data = | 207 | 112 |  97 | 107 | 140 | 129 | 134 | 119 | 112 | 131 |  55 | 157 | 184 |
Report the entry just left of 97.
112
Report the entry just right of 134.
119

grid =
| 168 | 134 | 181 | 117 | 182 | 113 |  60 | 116 | 110 | 152 | 153 | 185 | 143 | 141 | 101 |
| 141 | 206 |  84 | 127 | 122 | 110 | 144 | 123 | 163 | 152 | 121 | 147 |  74 | 163 | 100 |
| 166 | 166 | 136 |  85 | 134 |  56 | 126 | 137 | 124 | 121 | 159 | 195 | 117 | 178 | 137 |
| 169 |  87 | 162 | 139 | 165 | 121 | 111 | 129 |  77 | 116 |  93 | 137 | 191 | 144 |  77 |
| 123 | 121 | 162 |  94 |  88 |  66 | 119 | 128 | 159 | 109 | 183 | 143 | 100 | 111 | 189 |
| 107 |  52 | 186 | 130 | 108 | 142 | 118 | 116 | 101 | 121 | 132 |  97 | 201 | 112 | 131 |
| 166 | 163 | 138 |  81 | 139 |  60 | 121 | 134 | 120 | 119 | 160 | 183 | 110 | 169 | 132 |
| 165 | 119 | 122 |  85 | 124 |  92 | 170 | 192 | 100 |  90 | 106 | 149 | 176 | 177 | 119 |
|  93 | 180 | 106 | 139 |  81 | 123 | 137 | 123 | 171 | 123 | 165 | 105 |  55 | 111 | 169 |
| 141 | 207 |  77 | 122 | 122 | 114 | 140 | 127 | 156 | 153 | 128 | 143 |  67 | 157 | 105 |
| 164 | 142 | 179 | 125 | 180 | 107 |  61 | 115 | 109 | 148 | 154 | 180 | 140 | 134 | 101 |
|  77 |  90 | 106 | 165 | 131 | 200 | 140 |  93 | 114 | 127 | 107 |  77 | 145 |  92 | 131 |
| 172 |  92 | 159 | 137 | 165 | 123 | 108 | 148 |  75 | 110 |  93 | 131 | 183 | 143 |  77 |
| 152 | 111 |  83 | 166 | 187 | 174 | 147 | 120 | 109 | 134 |  65 | 107 | 137 | 119 |  73 |
| 146 | 199 |  84 | 131 | 122 | 106 | 143 | 119 | 159 | 150 | 131 | 143 |  68 | 162 | 109 |
| 104 |  84 | 155 | 102 |  72 |  98 | 189 | 171 | 131 |  99 | 132 | 113 | 173 | 114 | 163 |
Rows and columns are numbered from 0.
What is the entry in row 1 and column 0?
Answer: 141
What is the entry directly above 72?
Answer: 122
What is the entry in the top-right corner?
Answer: 101
The minimum -> 52
What is the entry in the bottom-right corner?
Answer: 163
What is the entry at row 0, column 1?
Answer: 134
The entry directly below the smallest entry: 163
What is the entry in row 2 and column 1?
Answer: 166
What is the entry at row 1, column 2?
Answer: 84
What is the entry in row 0 and column 2?
Answer: 181
The bottom-left entry: 104
The entry in row 0 and column 0 is 168
What is the entry just right of 178?
Answer: 137
The entry directly below 191 is 100
The entry in row 2 and column 0 is 166
The entry just right of the smallest entry is 186
The entry just right of the largest entry is 77
What is the entry just right of 149?
Answer: 176
What is the bottom entry of the column that holds the smallest entry?
Answer: 84
The entry directly above 67 is 55
What is the entry directly above the largest entry?
Answer: 180
The entry just left of 118 -> 142
What is the entry directly above 66?
Answer: 121

a = |  66 |  72 | 150 | 164 | 158 | 142 | 156 |  74 | 144 | 114 | 151 | 205 | 154 | 117 |  85 |  77 |
Read off the third entry from the left.
150
The entry just right of 164 is 158
Read off the 1st entry.
66
The entry just right of the smallest entry: 72
Read off the last entry.
77
The 3rd entry from the end -> 117
The third smallest entry: 74
The maximum: 205

170,217,189,176
147,176,177,155
159,219,174,173
150,185,160,155
151,173,165,152
140,156,155,146
143,176,152,139
160,203,183,167
160,171,148,141
161,196,169,157
What is the first entry in the row that holds the smallest entry?
Answer: 143
What is the smallest entry in the first column?
Answer: 140
What is the entry directly below the smallest entry?
Answer: 167
The entry just right of 219 -> 174
The entry in the top-right corner: 176
What is the third-last entry, reading row by row?
Answer: 196
The last entry of the largest entry's row is 173
The entry in the top-left corner is 170
The bottom-left entry -> 161
What is the last entry, reading row by row?
Answer: 157
The entry just left of 203 -> 160
What is the smallest entry in the last column?
Answer: 139

|  76 | 117 |  90 | 177 | 208 | 110 |  98 | 136 | 132 |
The entry just left of 177 is 90
The maximum -> 208
The entry just left of 98: 110
The median entry?
Answer: 117

Read these off the array that follows.
1) Read off the last entry, reading row by row.
2) Read off the bottom entry of the column that holds the smallest entry.
3) Read off the 3rd entry, reading row by row.
4) Read off the first entry, reading row by row.
5) Read off the entry just left of 88.
6) Read off the 3rd smallest entry.
7) Read off the entry in the bottom-left corner.
8) Read off the 2nd entry on the main diagonal.
[[ 99 116 167 127 160 160 148 100 141]
 [ 98 161 143 135 121 145 168  96 100]
 [121 176 176 108 209 121  88 182 117]
 [123 105 168 124  93 174 108 131 110]
 [103 132  98 170 137 100 110 178 155]
 [138 148 142 143 143 117 206 103  91]
 [120 145 142  69 112 178 141  98 200]]
1) 200
2) 69
3) 167
4) 99
5) 121
6) 91
7) 120
8) 161

Questions about the row below.
1) Which number is the 1st entry from the right?
2) Which number is the second entry from the right?
3) Which number is the entry just left of 135?
4) Which number is the entry just left of 70?
5) Which number is the 3rd entry?
6) Which number is the 2nd entry from the left?
| 176 | 168 | 122 | 194 | 180 |  60 | 177 | 135 |  70 |  73 |  84 | 104 |  66 |
1) 66
2) 104
3) 177
4) 135
5) 122
6) 168

|  77 |  70 | 209 | 181 | 101 |  59 |  92 |  49 |
| 130 | 166 | 190 | 190 | 126 | 106 | 203 | 175 |
| 117 |  84 |  70 | 107 |  70 |  92 | 110 |  95 |
| 165 | 141 | 131 |  69 |  78 | 150 | 184 | 112 |
|  69 |  43 | 163 |  77 | 171 |  96 | 112 |  58 |
| 146 | 197 | 124 |  58 | 123 | 190 | 147 | 203 |
Report the entry just right of 165.
141
The bottom entry of the column that holds the smallest entry: 197
The bottom-left entry is 146
Report the top-right entry.
49
Report the entry just right of 117.
84
The fifth-last entry, reading row by row -> 58
The second entry on the main diagonal -> 166
The largest entry in the last row -> 203
The 1st entry on the main diagonal -> 77
The fourth-last entry, reading row by row -> 123
The entry directly below 107 is 69
The entry directly below 184 is 112
The entry just left of 49 is 92
The third entry on the main diagonal is 70
The top entry of the column that holds the largest entry is 209
Report the entry just right of the smallest entry.
163
The 5th entry, reading row by row: 101
Report the minimum.
43
Report the last entry in the row that holds the smallest entry.
58
The entry just right of 126 -> 106
Report the entry directly below 175.
95
The bottom entry of the column that holds the largest entry: 124
The top entry of the column that holds the smallest entry is 70
The smallest entry in the first column: 69
The 3rd entry from the end, reading row by row: 190

A = | 157 | 159 |  91 | 105 |  42 |
Give the last entry.
42
The third entry from the end: 91
Give the entry just right of the centre entry.
105

X =
[[ 73 189 180 147 113  88]
 [214 216  71  51  95  51]
 [124  88 173 198  94  55]
 [ 49 205 164  98 120 139]
 [197  44 197 101 131  89]
 [162  52  61 220 128 147]
 [ 92  65 195 163 139 110]
 [186  95 185  51 111 118]
 [ 62 169 169 176 108 113]
 [201 142  54 131 147 111]]
The last entry, reading row by row: 111
Find the top-right entry.
A: 88
The entry just right of 198 is 94
The 1st entry in reading order is 73
The 3rd entry on the diagonal from the top-right corner is 198
Find the entry just left of 118.
A: 111
Find the 3rd largest entry.
A: 214
The entry just left of the smallest entry -> 197
Find the last entry in the row that holds the smallest entry.
A: 89
The bottom-left entry -> 201
Find the 2nd entry on the diagonal from the top-right corner.
A: 95
Find the top entry of the column that holds the smallest entry.
A: 189
Find the entry just right of 92.
A: 65
Find the entry just right of 163.
A: 139
Find the third-last entry, reading row by row.
A: 131
Find the second smallest entry.
A: 49
Find the fourth entry in reading order.
A: 147
Find the last entry in the row that holds the largest entry.
A: 147
Find the entry directly above 205.
A: 88
Find the smallest entry in the last row.
A: 54
The entry directly above 185: 195
The entry just left of 176 -> 169
Find the entry directly below 55.
A: 139

(113, 164, 81, 180, 103, 112, 203, 120, 111, 111, 159)
Find the third entry from the right.
Answer: 111
The second smallest entry is 103
The entry just right of 203: 120
Find the 2nd entry from the right.
Answer: 111
The entry just left of 164 -> 113

m =
array([[219, 109,  41, 122, 219, 208,  52,  79,  35, 139, 179,  57],
       [186, 132, 141,  87, 159, 177, 127, 186, 166,  88, 184, 198],
       [209,  91, 101, 171,  95, 180, 191, 161, 146, 164,  72, 112]])
Indices start at 0.
The entry in row 0 and column 0 -> 219
Read off the entry just left of 87.
141
The entry at row 1, column 0 is 186
The bottom-right entry: 112
Read off the entry in row 1 and column 1.
132
The entry at row 2, column 0 -> 209
Read off the entry in the top-right corner.
57
The entry just right of the smallest entry -> 139
Read off the entry just left of 166.
186
The entry in row 2 and column 2 -> 101
Read off the entry at row 0, column 1.
109
Read off the entry just left of 191.
180
Read off the entry directly above 72.
184
Read off the entry at row 0, column 2.
41
Read off the entry directly above 146.
166
